In the data rows, zero lies at 4.5, halfway between 4 and 5.
Here are some points, one per row:
[7 6 2 4 6 8 3 0 5 9 4 2 5 9 2 6 7 3 3 3 0 6 3 6 2 3 5 3 2 5 9 3]
[6 3 7 3 8 3 4 3 7 3 6 6 7 8 5 4 6 3 7 6 4 3 3 7 2 2 7 3 4 5 4 5]
[4 5 4 6 7 5 3 5 4 4 9 2 6 4 5 5 7 5 6 4 6 6 5 2 3 3 4 4 1 5 8 3]
[5 8 2 5 4 2 4 3 7 1 3 4 6 3 5 5 7 4 8 4 6 3 9 2 4 7 7 4 5 6 6 5]
[4 4 4 8 4 4 3 6 7 7 5 2 4 4 6 2 2 3 6 2 6 7 6 2 5 4 6 1 4 5 7 6]
[4 4 5 7 1 2 4 4 4 6 4 4 4 6 4 1 5 6 7 2 3 3 8 3 5 1 7 1 3 1 5 7]
[2 3 3 6 6 3 4 3 6 4 5 6 5 4 8 3 5 5 7 4 5 5 6 4 4 4 4 3 4 3 7 4]
[6 7 4 6 7 8 6 5 5 1 1 7 5 7 7 6 4 7 6 7 5 7 2 5 5 4 3 4 3 7 4 4]
[4 4 6 4 4 7 3 5 1 4 5 2 3 4 3 4 4 6 5 4 8 2 7 5 8 5 4 7 4 6 6 3]
[5 5 3 7 5 5 6 3 8 4 6 6 4 4 6 4 7 6 4 6 4 3 3 3 5 6 7 2 5 4 5 4]
[8 4 7 3 2 3 6 5 3 7 4 3 5 6 4 5 5 3 3 5 5 5 5 2 5 3 6 4 5 7 6 5]
[4 5 6 3 5 5 6 4 4 4 4 6 5 7 5 5 5 5 1 6 2 2 3 5 4 2 4 8 4 6 2 1]
[4 3 6 4 3 2 6 1 5 6 5 7 3 3 3 8 4 7 6 6 4 4 4 5 5 5 6 3 5 3 2 6]
[5 4 6 3 4 4 7 4 6 5 6 6 3 0 5 3 4 3 7 4 5 6 6 3 4 5 7 3 3 5 3 7]
[2 7 6 2 6 4 2 3 2 4 5 5 4 6 5 3 9 4 6 4 3 3 6 6 5 3 2 7 4 5 5 5]
[4 3 4 5 4 2 3 5 5 1 4 3 5 3 4 4 8 5 6 5 5 5 7 5 5 4 4 4 4 5 7 6]
[6 3 6 4 4 5 8 2 3 8 5 3 8 7 1 3 2 6 4 6 2 3 4 6 5 7 5 4 3 2 4 6]
[2 1 5 4 6 5 4 6 3 6 1 5 2 5 1 3 4 3 3 4 5 3 6 5 6 8 2 3 4 5 2 4]
[5 3 4 3 7 5 7 4 4 5 5 7 6 6 3 4 0 4 3 5 5 3 0 6 5 4 4 9 6 2 2 2]
[6 6 6 7 4 5 4 5 6 2 5 6 3 6 7 4 3 0 5 2 7 8 5 4 1 4 4 8 3 4 7 1]
[3 2 7 3 6 3 7 8 1 7 3 5 5 3 6 5 2 5 2 6 4 0 2 5 5 6 3 9 5 3 2 5]
[5 3 0 2 3 6 2 3 0 5 6 4 6 5 3 6 6 5 4 5 4 5 4 6 2 5 6 3 5 5 3 5]
[6 6 3 4 6 4 1 5 5 4 4 6 3 6 7 6 4 4 3 5 3 7 7 4 2 6 3 3 8 4 9 3]
[4 4 2 4 4 4 5 8 3 5 6 3 2 5 2 3 5 5 3 4 5 8 3 5 5 4 0 5 6 7 1 4]
[4 5 4 2 4 6 2 5 2 6 5 2 3 6 4 7 4 4 5 4 1 7 5 5 4 5 6 3 5 6 3 2]
[6 4 3 8 4 6 5 7 9 7 2 4 6 2 6 3 4 3 4 4 5 6 7 3 3 3 5 4 6 5 5 4]
[1 4 3 5 6 5 5 9 4 4 4 4 1 2 4 6 3 3 6 4 7 4 5 9 7 4 4 4 6 3 4 5]
[3 5 9 4 5 4 6 4 5 3 5 4 5 5 6 8 4 7 1 5 6 2 3 3 3 4 5 6 5 5 2 4]
[5 5 5 7 4 6 3 6 3 3 4 6 7 1 5 3 4 3 7 0 5 4 4 2 5 5 6 4 1 5 4 2]
[3 4 3 6 0 7 6 6 5 2 4 6 5 4 7 6 4 3 2 6 3 4 4 6 9 8 3 3 6 5 3 6]
[3 5 4 4 2 3 4 3 2 5 5 5 5 7 3 8 9 5 4 4 3 5 2 4 4 6 3 1 9 6 4 5]
[7 5 5 6 4 4 4 2 5 5 4 5 6 5 4 3 3 5 2 5 3 2 1 4 4 4 3 4 4 7 3 6]
[6 3 5 3 2 7 4 6 4 7 5 2 1 4 4 3 3 5 4 6 5 4 5 6 5 7 5 6 4 3 1 2]
[5 3 5 3 7 6 5 1 2 6 4 6 4 4 2 5 4 6 4 6 0 2 3 4 3 2 6 7 5 5 3 7]
[6 4 2 5 4 5 7 3 5 5 3 6 3 4 5 3 5 5 5 7 2 9 2 6 3 6 5 2 5 5 5 6]
[1 4 7 5 5 5 8 8 6 1 2 2 7 1 4 2 3 2 4 3 9 4 7 3 5 6 5 4 5 5 4 7]
[5 7 3 5 4 3 3 3 6 3 4 3 4 4 6 2 4 5 5 5 6 4 6 3 6 5 5 3 4 4 4 3]
[6 9 7 7 6 3 2 4 4 4 5 5 5 3 6 4 5 4 2 3 8 6 4 4 4 4 3 6 4 2 4 6]
[3 3 3 3 5 4 4 6 5 4 4 6 4 5 1 8 2 6 4 5 3 8 5 4 7 7 4 6 6 3 6 3]
[3 4 4 5 1 6 3 4 6 6 4 4 4 5 3 5 5 4 4 7 3 7 4 4 4 6 3 6 5 3 5 5]
[4 6 5 4 7 3 6 4 4 4 7 4 6 5 5 4 7 6 6 5 6 2 2 8 3 2 5 7 4 5 7 5]
[5 5 5 3 2 1 5 6 7 1 7 5 3 0 6 4 4 4 6 3 9 1 9 4 6 5 2 4 3 3 5 7]
Along one direction, these points spread out more than along any other. Take the direction at right angles to it along which they spread out most. Then take the direction at right angles to both along which they spread out most. Go by this last direction. How many in every 100 of the points above lie lower along it than each point below? Answers are rounded to whole numbers. More than half of the points above lie lower than the first one.
[5 5 3 7 5 5 6 3 8 4 6 6 4 4 6 4 7 6 4 6 4 3 3 3 5 6 7 2 5 4 5 4] -> 40
[4 3 4 5 4 2 3 5 5 1 4 3 5 3 4 4 8 5 6 5 5 5 7 5 5 4 4 4 4 5 7 6] -> 50
[6 3 6 4 4 5 8 2 3 8 5 3 8 7 1 3 2 6 4 6 2 3 4 6 5 7 5 4 3 2 4 6] -> 52
[6 7 4 6 7 8 6 5 5 1 1 7 5 7 7 6 4 7 6 7 5 7 2 5 5 4 3 4 3 7 4 4] -> 31
[4 4 2 4 4 4 5 8 3 5 6 3 2 5 2 3 5 5 3 4 5 8 3 5 5 4 0 5 6 7 1 4] -> 93
[4 4 5 7 1 2 4 4 4 6 4 4 4 6 4 1 5 6 7 2 3 3 8 3 5 1 7 1 3 1 5 7] -> 62
[6 3 5 3 2 7 4 6 4 7 5 2 1 4 4 3 3 5 4 6 5 4 5 6 5 7 5 6 4 3 1 2] -> 83
